500 stands for zero in the data rows.
Some points, each followed by its number:
351/588/475/556/638/392/509/401/562/503/297/623/339/591/345/460/557/582/302/502/381/458/597/327/452 0
573/529/419/442/412/434/537/493/413/422/525/387/534/572/453/447/627/404/328/612/396/455/484/570/642 1
273/454/341/431/430/371/382/323/397/439/521/562/599/520/196/548/555/391/328/445/508/680/433/431/609 2
272/402/411/542/551/525/469/404/485/393/443/445/503/541/501/569/523/382/429/505/569/536/413/602/578 3
488/436/384/482/594/543/493/473/469/430/577/618/525/517/462/505/517/431/583/490/560/412/490/300/495 4
619/559/417/494/510/735/436/569/388/453/503/493/575/578/636/478/495/622/562/557/578/272/548/476/518 5
695/492/509/583/366/552/545/766/312/311/461/411/633/507/733/444/391/688/510/747/312/223/367/320/486 6
500/469/448/518/461/538/671/510/551/476/445/656/639/447/487/642/592/737/539/448/527/513/485/451/684 7
357/551/507/478/564/407/293/414/377/457/578/424/469/519/412/393/418/372/331/498/526/640/562/539/396 8
558/439/534/351/455/331/591/516/511/314/540/480/646/457/575/486/468/551/431/483/437/543/462/312/595 9
563/209/289/498/474/762/470/614/473/586/583/509/593/522/519/670/401/495/656/510/540/463/358/562/471 10
526/558/561/607/398/519/491/455/595/619/324/267/518/655/557/404/607/700/350/439/385/509/605/537/535 11
673/572/566/493/514/487/261/601/516/602/585/254/450/466/463/339/418/429/494/569/415/574/513/423/307 12
460/449/474/519/467/597/584/337/432/618/488/876/515/515/420/501/500/544/653/392/666/450/447/707/427 13
616/520/578/430/670/601/328/480/454/637/532/477/420/496/558/450/338/391/629/410/492/542/471/582/264 14
224/414/421/573/563/508/459/332/449/255/361/439/513/586/494/588/540/440/429/445/609/476/398/683/592 15
463/485/393/402/581/421/416/548/461/458/545/426/555/532/482/421/367/319/534/562/493/512/445/414/341 16
220/382/401/532/413/353/475/364/600/331/449/632/421/391/430/585/652/399/418/563/608/481/409/604/584 17
586/499/482/417/571/458/638/595/530/555/356/483/389/433/499/508/331/658/381/527/318/522/450/454/532 18
563/372/368/383/567/495/698/469/481/527/598/839/510/530/311/625/477/485/577/431/577/510/389/297/441 19
667/548/697/368/496/454/433/471/578/559/579/375/562/481/516/403/460/588/559/394/448/624/497/299/444 20
265/634/547/609/569/183/591/383/497/365/365/769/473/472/386/408/543/514/458/515/436/546/579/413/472 21
333/343/472/613/630/594/519/439/742/443/430/726/623/402/546/553/516/479/908/348/699/556/482/344/470 22
435/527/443/659/608/492/183/563/577/611/430/433/519/482/448/449/504/536/545/498/376/473/576/310/405 23
623/482/547/477/650/566/315/529/443/704/575/492/325/460/470/390/338/397/572/488/481/519/451/576/315 24
425/433/385/623/412/342/415/547/474/475/652/422/341/481/379/481/489/261/428/693/392/487/457/660/471 25
310/354/266/559/265/261/734/447/590/310/478/529/690/564/473/587/669/295/428/516/379/643/517/571/732 26
600/591/730/342/485/493/571/407/451/447/479/350/678/624/580/381/396/505/441/416/476/589/547/330/436 27
468/461/628/517/510/466/668/528/533/462/371/429/373/402/607/565/494/510/483/527/479/574/537/623/593 28
727/481/543/291/553/664/522/537/520/394/431/422/637/510/617/418/380/588/578/468/515/498/409/271/507 29
473/409/648/460/544/398/669/628/523/463/495/460/335/398/585/509/468/394/479/577/519/512/461/605/553 30
354/445/553/311/595/606/512/318/587/397/440/583/711/545/464/568/522/568/472/318/629/643/640/263/633 31
615/690/712/328/523/530/546/443/452/476/439/331/602/626/638/349/394/588/425/323/433/611/655/398/392 32
494/582/748/573/456/374/674/544/603/369/436/547/298/371/715/612/734/560/566/595/574/388/396/659/642 33
778/425/562/327/433/644/567/600/527/562/643/331/554/391/589/628/396/623/489/383/554/539/464/480/542 34
624/511/405/495/507/637/670/540/336/393/499/744/726/580/623/496/362/695/755/434/592/339/416/356/403 35
595/564/640/462/539/406/219/539/477/548/615/310/452/366/512/297/390/414/508/512/435/601/528/370/313 36
305/560/428/500/566/375/342/376/478/346/415/578/633/516/516/366/476/434/534/610/471/502/524/267/404 37
619/536/575/405/635/558/469/465/417/505/602/522/439/478/540/455/441/463/590/507/596/430/368/495/366 38
491/595/713/506/526/432/606/548/546/304/480/530/380/356/754/590/748/613/583/580/608/351/445/588/675 39
412/689/361/550/438/375/592/511/508/533/384/345/561/543/366/522/502/501/186/542/221/490/690/597/645 40
New points follow, each followed by the numbers of its three nearest points above, nearest first.
516/653/653/635/462/534/497/461/492/683/502/454/466/474/468/535/560/447/537/403/471/536/646/844/477 -> 28 11 14
252/518/409/520/468/397/309/443/580/370/493/182/474/550/393/605/695/387/222/528/508/581/655/481/650 -> 3 1 8
465/644/669/632/414/538/561/465/531/676/490/446/413/482/569/543/545/479/557/478/501/604/610/857/540 -> 28 30 11
387/569/764/629/343/491/727/256/489/575/238/635/227/621/499/450/667/510/250/461/561/577/498/887/662 -> 28 33 11
436/505/491/646/436/481/475/559/694/660/562/438/475/489/493/587/702/469/531/526/403/477/521/572/562 -> 28 11 1
749/489/627/313/590/569/526/573/547/402/485/427/655/448/626/405/390/583/573/460/528/465/446/242/507 -> 29 20 27
376/499/474/574/504/563/607/351/454/562/516/878/417/433/377/485/424/478/652/334/645/511/413/737/483 -> 13 19 38
580/470/542/629/373/459/693/727/568/517/542/416/259/361/624/621/716/438/551/789/456/299/435/712/566 -> 33 30 39
378/512/380/621/389/590/402/396/548/360/370/670/628/375/501/649/785/757/437/544/592/282/518/389/685 -> 7 17 4
545/471/582/418/491/675/645/374/608/643/566/460/363/559/414/685/622/404/317/380/647/625/551/810/700 -> 28 3 30
486/513/637/403/517/314/381/476/458/452/538/403/480/567/519/380/439/329/351/469/409/728/460/411/464 -> 8 16 36
202/580/387/633/677/257/350/367/522/580/364/762/267/491/169/386/481/447/355/444/370/619/555/448/378 -> 0 21 8
490/511/696/472/539/489/601/513/524/484/436/362/312/330/624/523/418/504/459/462/559/625/499/650/531 -> 28 30 18
661/509/662/412/544/504/463/597/552/601/606/347/605/502/587/433/376/633/601/466/468/642/544/260/394 -> 20 27 29
498/501/563/547/383/411/541/445/446/612/568/605/471/504/505/466/489/366/609/369/520/622/428/721/373 -> 13 38 14
583/448/359/384/637/497/425/569/537/458/424/320/412/522/504/586/456/567/286/621/471/310/560/385/532 -> 18 1 5
535/651/576/603/493/524/378/469/427/537/561/541/458/596/505/450/599/446/536/630/552/407/559/532/470 -> 38 5 4
644/501/601/405/280/406/389/554/463/333/593/271/587/416/587/425/601/504/362/649/444/510/361/331/597 -> 9 1 20
624/719/820/517/593/592/616/505/484/401/172/578/443/406/716/368/584/851/504/451/564/303/542/374/529 -> 39 5 33
